Each named move below is a turn or a mirror, shown by a few rows before and after it. Which moves, in which order, take the first row of each later pair to the second? The first pair is answered.
z562 (before => after):
[-0.59 -3.16 -0.54  2.54 -2.71  2.47  1.05 -1.37 -2.66  1.18  0.21  1.68
  0.32  0.90  1.44 -2.87  1.51 -0.99] => [-0.07 -3.13 -0.67  2.26 -2.81  2.35  0.47 -1.20 -2.23  1.09 -0.07  1.97
  0.24  1.13  0.98 -3.45  2.14 -1.04]
[-1.96  0.05 -0.34 -0.59  0.56 -4.57 -1.00  0.81  1.27  1.64 -3.88 -4.08
 -3.10 -2.80 -1.44 -0.27 -2.77  0.39] => [-2.29 -0.55 -0.92 -1.07  0.41 -4.88 -1.21  1.30  0.84  1.01 -4.16 -4.25
 -2.96 -2.71 -1.16  0.19 -3.54 -0.28]
[ 1.78 -2.53 -1.49  3.30  5.20 -2.43  0.67 -3.12  0.91  0.66 -0.79  2.76
 -2.60 -0.04  1.72 -4.77  0.90  3.01] => [-3.92 -4.59 -3.24  1.87  0.56 -2.05  2.56 -0.68 -0.38 -1.24 -3.22  1.84
  0.77  3.52  5.13  2.36  0.11  3.38]
z944 (before => after):
[ 3.01 -0.59  1.62  0.72 -1.25  0.81  1.62 -1.25 -2.32  2.74  2.03  2.22
 -1.72 -1.76 -1.85 -3.45  0.80 -1.57] => [-1.67 -0.22 -3.12  1.54  3.93 -1.01 -1.81 -0.69  1.66 -0.04 -1.27  1.07
 -0.18  1.31  1.19 -1.42  0.41  4.25]
[ 0.87 -1.77  0.42  4.68  2.05  0.70 -1.61 -0.62 -3.40  2.78  0.69  0.28
  0.80  1.34 -1.87 -3.48  2.61  0.81] => [-0.81 -2.19 -0.80  4.39  2.27  0.65 -1.84 -0.08 -3.60  1.94  0.11 -0.46
  1.48  2.56 -0.36 -1.98  2.62  1.67]
[-1.39 -2.37 -0.89 -0.09 -2.95  0.93 -3.68 -0.63 -3.34  2.44 -0.54 -1.90
  2.66 -0.35  0.12 -2.61  0.30 -0.21] => [ 0.96 -0.35  0.11 -0.09  0.47  0.52 -4.82 -1.05 -1.47  2.44 -0.08 -2.10
  1.11 -1.75 -0.95 -4.62 -0.04  0.40]
[-0.86 -1.57  0.30 -2.67  0.83  0.28 -0.31  0.06  2.22 -1.42 -0.27 -0.87
 -0.49 -1.40 -0.23 -0.51 -0.84 -1.99] => [-1.75 -1.77 -0.07 -2.52  0.00  0.79  0.48  0.80  1.93 -1.84 -0.36 -0.83
  0.14 -0.14  0.76  0.10 -0.31 -2.06]
z513 (before => after):
[ 0.38  5.34  2.04 -4.75  1.18 -4.00 -1.42  3.20  3.44 -2.78 -0.70 -0.14
 -0.52 -1.02 -1.08  4.85 -2.63 -1.49] => [ 4.76 -1.59  2.45  1.01 -5.04  1.80  3.39 -0.77 -3.65  2.27  0.82  2.83
  0.21 -3.02 -0.72 -4.64  2.03 -5.03]
[ 2.28 -2.87  0.11  1.67 -2.38  2.72  2.81 -1.34 -4.41  2.26  0.29  1.10
  0.65 -0.89  0.49 -3.01  0.89 -0.18] => [-3.33  0.20 -2.92 -0.73  1.16 -0.22  0.08  0.93  0.20 -1.71 -1.86 -1.81
  1.99  1.95  3.12  3.53 -1.70  3.40]
[ 2.85  1.48  1.90 -0.91  0.15  1.69  1.10 -0.35 -1.60  3.37  3.37  0.02
  1.14 -1.67  2.81 -1.04 -1.08 -1.82] => [-1.24 -0.44 -0.72  0.38  0.58  1.63  0.51 -0.25 -0.63  2.36  1.96 -0.26
  3.58  1.30  5.58 -0.24 -0.73  1.40]

Each pair is two moves apart.
[-1.02  0.00 -1.33  2.36  1.49 -3.08 -1.03 -0.18  0.80 -0.26 -0.25 -0.55
 -2.75  3.40  3.48  1.53  1.22  1.22] => [ 1.56 -1.28 -0.61  3.65 -0.83 -1.65  0.61 -1.99 -1.22  1.44  0.28  0.46
 -3.43  2.34  2.58 -1.87  2.49 -1.01] | z513, z513
[ 4.02  0.00  3.92  0.85 -2.16  2.60  0.52 -2.21 -2.13  3.44  1.06  1.43
 -3.94 -3.94 -1.63 -4.28  1.95 -3.31] => [-0.72 -1.62 -2.80  4.42  3.58  1.52 -1.93 -2.75  0.03  1.02 -1.24  0.79
 -1.42 -0.09  2.68 -6.34  3.05  3.21] | z513, z562
[ 3.23  4.10  3.35  0.47  4.46 -2.10 -0.17 -1.03  1.63  1.06  0.40 -0.43
 -2.42 -0.54 -5.49 -0.97 -1.50  0.49] => [ 2.61  2.82  1.13  2.56  6.04 -2.15 -0.47 -1.64  1.39  1.17 -0.33 -0.03
 -1.64  0.95 -4.37 -3.67 -0.90  2.85] | z944, z562
[ 0.49  0.06 -2.91  3.78  2.83  1.56  1.19 -3.64 -1.97 -2.87  1.69  2.36
 -4.20  0.95  0.76 -3.03  0.72  1.83] => [ 1.74 -0.34 -1.50  3.60  0.79  2.75  2.18 -2.95 -3.25 -2.11  1.76  2.63
 -4.80  0.60  0.22 -2.63  0.97  0.51] | z944, z944
[ 6.46 -1.41  2.92 -0.52  0.20  2.22 -0.46 -2.04 -0.59  1.57  2.99  1.34
 -3.54 -1.89 -2.67 -4.62  0.29 -2.43] => [ 0.57 -4.57 -4.17  2.72  3.37  2.03 -1.62 -2.78  0.71  0.31 -0.63  0.54
  1.05  2.83  2.39 -4.58  1.25  3.73] | z513, z562
[ 0.94  0.15  1.91  1.16  1.57 -0.75 -0.46 -2.50 -0.26  0.80  1.93 -0.04
 -1.06 -1.20 -1.47 -3.02  2.10 -0.13] => [ 1.65  1.00  2.89 -0.54  0.08 -1.39 -0.04 -1.52 -0.33  0.79  2.47 -0.41
 -1.12 -1.33 -1.84 -1.48  1.27 -1.20] | z562, z944
[-1.22 -2.63  1.03 -0.61 -5.15  1.21  0.71  0.95 -1.09 -1.18 -0.41 -0.08
  0.82  2.04  1.32  2.55 -0.68 -2.05] => [-0.01 -2.23  1.43 -1.40 -5.14  0.38  0.49  1.19 -0.77 -0.90 -0.38 -0.16
 -0.38  0.98 -0.37  2.87 -1.05 -3.18] | z513, z513
[-3.13  1.90 -1.99 -2.81  2.90 -2.99 -1.22 -0.37  2.22 -2.86 -1.30 -1.77
 -0.12  2.20 -0.11  2.87 -0.69  2.64] => [-2.23 -3.41 -3.13  1.78 -0.72  1.26  1.50 -2.72 -2.46  0.24 -1.59  0.28
  1.40  2.39  1.57 -3.14  2.61  1.24] | z513, z513
[-2.00  0.40 -2.16 -0.38  1.37 -0.71 -0.16  0.87  2.36 -0.98 -1.14 -0.77
  0.02  0.44  1.83  2.41 -0.13  0.79] => [-0.55 -1.79 -1.48  2.55 -0.70  2.11  1.22 -0.37 -0.72  0.81 -1.05  0.53
  0.21  0.93  1.75 -1.42  1.91 -0.45] | z513, z513
[-0.90 -0.83  1.62 -2.64 -4.78  1.20 -1.74  2.71 -2.22  1.89  1.36  0.34
 -0.15 -0.52 -0.56  4.04 -0.69 -2.08] => [-2.63 -0.43 -0.35 -2.30 -3.64  0.84 -2.17  2.95 -2.08  0.52  0.74 -0.09
  0.73  0.72  0.24  5.17 -1.08 -0.76] | z513, z513
[ 1.18  2.07 -0.67 -1.51  6.38 -2.59 -3.46 -0.12  3.22 -0.84 -0.47  0.77
 -2.89 -1.69  0.76 -1.06 -1.19  1.17] => [-2.76 -3.15 -4.87  1.53  1.80 -0.07 -1.20 -0.55 -1.02  0.34 -3.01  1.11
  1.89  1.97  5.40 -1.07  1.04  2.14] | z513, z944
[-3.88 -0.42 -3.96  1.42  2.34 -1.45 -0.71 -0.54 -0.10 -0.81 -2.09 -1.59
  1.86  3.65  2.45  0.15  1.97  3.16] => [-4.06 -0.29 -3.00 -0.56 -1.02 -1.40  0.10  0.08 -1.59 -1.00 -1.62 -1.42
  3.41  3.79  2.33  3.40  0.87  1.08] | z944, z513
[-1.49  4.39  2.67 -5.45 -1.76 -2.87 -3.35 -3.44  5.11 -2.77  1.90 -1.32
 -1.42  1.33 -1.51  5.88 -3.58  0.89] => [-0.18  4.48  3.83 -5.66 -2.13 -2.67 -3.29 -3.69  4.49 -1.74  2.66 -1.09
 -1.73 -0.05 -2.26  5.05 -3.41 -0.42] | z944, z944
[ 2.02 -1.72  1.08  1.12 -3.07  1.71  1.16 -1.12 -2.49  0.99  0.39  0.36
 -0.20 -0.33  0.33 -3.07  1.24 -0.57] => [ 2.95 -0.15  2.60 -0.97 -3.86  0.86  0.77 -0.34 -2.01  0.22  1.22  0.42
 -0.52 -0.86 -1.06 -1.29  0.04 -2.43] | z513, z944
[-1.54 -0.97 -2.44  0.85 -0.03 -0.04  0.39 -0.77 -1.26  0.15 -2.02  0.23
  3.28  1.14  2.22 -0.74  2.37  2.04] => [-0.48  1.36  1.02 -2.97 -1.06 -1.80  0.47  1.30 -0.28 -0.73 -1.06 -1.04
  1.91 -0.60  0.60  4.07  0.03 -0.60] | z513, z944
[ 2.14  1.56  2.39 -4.26 -6.80 -2.04  2.21  4.18 -1.63 -2.07  0.53  0.77
 -1.76  2.26 -2.21  0.28  1.59 -2.40] => [-0.90  3.16 -2.19 -2.74  1.24 -3.70 -2.31  3.96  4.10 -4.15 -1.20 -0.36
 -2.17  3.89 -1.43 -1.08  1.24  3.74] | z562, z944
[-1.22  0.54  1.89 -2.71 -4.89 -1.39  0.88  2.64 -2.29  0.49  0.39 -0.76
  0.37 -1.53  0.44  4.78 -1.70 -4.23] => [ 3.15  0.14  2.29  1.26 -1.05 -0.05  0.73 -0.54 -2.49  3.15  1.70  1.32
 -1.96 -4.20 -1.73 -3.85  1.14 -4.18] | z513, z562
[-2.52  0.81 -3.62 -2.45 -0.61 -0.98 -1.09  2.58 -0.92 -1.60 -2.28 -2.53
  2.67  3.32  1.52  2.94  0.79  3.99] => [ 3.57  1.32 -2.22  0.70  2.83 -0.31 -1.48  0.31 -0.54  0.30 -0.74 -0.50
 -1.57 -0.39 -1.10 -5.78  2.80  3.66] | z562, z513
[-0.90 -2.94 -2.87  1.35 -2.50  0.77 -2.96 -1.71  1.54 -1.83  0.39  2.16
 -1.01  1.64 -0.44 -0.40  1.00  3.98] => [-1.98 -1.89 -2.06 -0.38 -2.44  0.01 -3.33 -0.38  2.29 -3.27 -0.22  1.38
 -0.65  1.83 -0.23  2.67  0.03  3.50] | z944, z513
[-0.26 -0.42 -1.13  2.45  1.65  0.49  0.11 -1.06 -0.04  0.47  1.05  0.11
 -0.89 -1.08  1.94 -3.78  2.11  0.84] => [ 0.33 -0.57 -0.11  2.03 -0.48  1.04  1.40 -1.53 -0.52  1.23  1.58  0.58
 -1.49 -1.14  0.91 -4.06  2.26 -0.45] | z944, z944
[ 3.14 -1.50 -3.41 -0.30 -1.57 -0.53  2.87 -1.80 -2.14  1.39  0.96 -2.75
 -0.59 -1.15 -2.97  2.04  4.47 -3.31] => [-0.89 -0.51 -6.19  0.03  1.41 -2.07  0.78 -0.85  0.40 -0.66 -0.32 -3.03
  0.99  0.47 -0.78  4.03  3.77  0.31] | z944, z562
[-4.41 -1.01 -1.09  0.62 -1.20  2.25  0.45  2.62 -0.20 -0.94  1.00  1.25
  1.10  1.54  0.59 -2.34 -3.70  2.60] => [-2.94 -0.95  0.99  0.04 -3.94  2.61  1.10  2.82 -1.75 -0.42  2.16  2.16
  0.27  1.01 -0.82 -2.04 -3.64  0.31] | z944, z562
[ 3.02  0.20 -0.01  1.60  1.70  1.69 -0.58 -1.86 -0.90  1.82  0.46  1.37
 -1.02 -1.07 -1.54 -3.98  1.09  0.58] => [ 0.29 -2.25 -0.10  0.84 -3.50  2.03  1.66 -0.71 -3.65  1.03 -0.52  1.17
  1.92  0.91  0.18 -0.49  0.96 -0.81] | z513, z944
[-1.23  1.84  3.07  3.85  1.58 -3.94 -1.85 -0.39  0.08  0.47  4.12 -1.99
 -2.46 -1.39 -1.01 -2.64  2.05 -2.18] => [-2.33  2.56  3.97  1.68  0.05 -5.08 -1.44  0.91 -0.03 -0.17  3.72 -2.45
 -1.78 -1.34 -0.42  1.33  1.05 -2.72] | z944, z513
[ 2.35  0.42  1.13  1.14  4.00  0.31 -2.72  0.55  4.09  0.42  1.62 -1.04
 -1.22 -0.20  0.18 -1.80  0.69  4.81] => [-1.44 -3.81 -1.43  1.97 -1.03  2.48  0.16  0.51  0.50  0.56  0.01 -0.75
  2.62  3.02  2.89  0.72  0.87  4.04] | z513, z944
[ 1.08  1.54  2.23  0.86  3.11  1.31  1.57  1.09  0.26 -1.32  2.43 -4.58
 -1.45 -3.25 -2.70 -1.57  0.97 -1.59] => [-0.96  0.83 -0.86  2.57  5.13  0.87  1.04  0.68  1.31 -2.47  1.17 -4.17
 -0.89 -1.40 -0.98 -2.02  1.46  1.05] | z944, z562
[ 1.59  2.17  6.78  0.56 -2.15 -2.02 -0.78  0.79 -1.81  1.09  2.61  0.03
 -2.51 -3.51 -1.91  4.91 -3.23 -1.28] => [ 0.70 -3.28  2.84  6.75 -2.12  0.84  0.33 -2.73 -4.26  3.89  0.85  1.69
 -1.15 -2.01  1.21 -1.83  0.28  0.97] | z513, z562
[ 1.15  1.93  1.12 -1.70 -0.18 -0.97 -1.09  1.55  0.74 -0.15  1.01 -1.10
 -2.11 -1.93 -1.46  2.52 -1.08 -2.02] => [-2.30 -0.57 -2.62 -0.36  0.04  0.16 -0.88  1.18  1.06 -1.23 -1.02 -1.19
  1.00  1.11  1.96  3.38 -0.15  1.48] | z513, z513
[ 3.24  0.33  1.78 -0.36 -3.01  0.65  0.58 -0.81 -0.83  2.63 -2.35  1.70
 -3.80 -3.83 -2.84 -1.39  0.67 -4.72] => [-3.62 -2.08 -0.77 -0.67 -5.74  0.75  1.07  1.11 -1.30  1.27 -4.85  0.33
  1.01 -0.04  1.33  5.03  0.07 -2.69] | z562, z513
[ 2.58  3.68 -0.89 -0.20  1.99 -0.46 -0.25 -0.82  1.86  1.65  0.80  0.54
 -2.81 -1.94 -3.17 -1.94 -1.87  0.86] => [ 1.45  1.66  0.50 -2.33 -4.16  0.81  2.24  0.48 -1.40  1.54  0.38  0.42
 -1.46 -1.20 -2.33  2.15 -1.90 -2.37] | z562, z513
[-1.50 -3.11 -5.10  3.16 -0.49  3.40  2.80 -2.04 -1.36  4.94 -0.17 -0.12
  0.77  1.11  4.41  1.38  4.57  1.60] => [ 5.50  0.86  1.25 -0.42 -0.86  2.42  2.76 -1.17 -0.66  6.46  3.50  0.60
 -3.50 -4.12 -0.81  1.04  2.92 -3.70] | z513, z513
[-8.02 -3.99 -6.29 -0.28 -1.61  0.11  1.46  0.07  0.84 -2.43 -2.78 -0.46
  5.57  7.62  5.55  2.33 -0.24  5.42] => [-2.47  1.81 -5.28  0.03  9.01 -2.17 -3.23 -2.18  6.63 -2.61 -0.88 -0.27
 -0.81  3.32  0.47 -5.25 -0.78  8.02] | z944, z944
[ 5.32  2.96  0.86 -0.05  1.51  1.23 -2.37  3.89  1.74  0.40  0.43 -0.18
 -5.18 -1.79 -1.73 -2.52 -5.84 -1.90] => [ 3.91  3.36  1.58 -1.43 -0.88  1.00 -2.07  5.30  1.06 -0.08  0.53 -1.15
 -4.39 -0.96 -1.07  1.52 -6.67 -2.64] | z562, z944
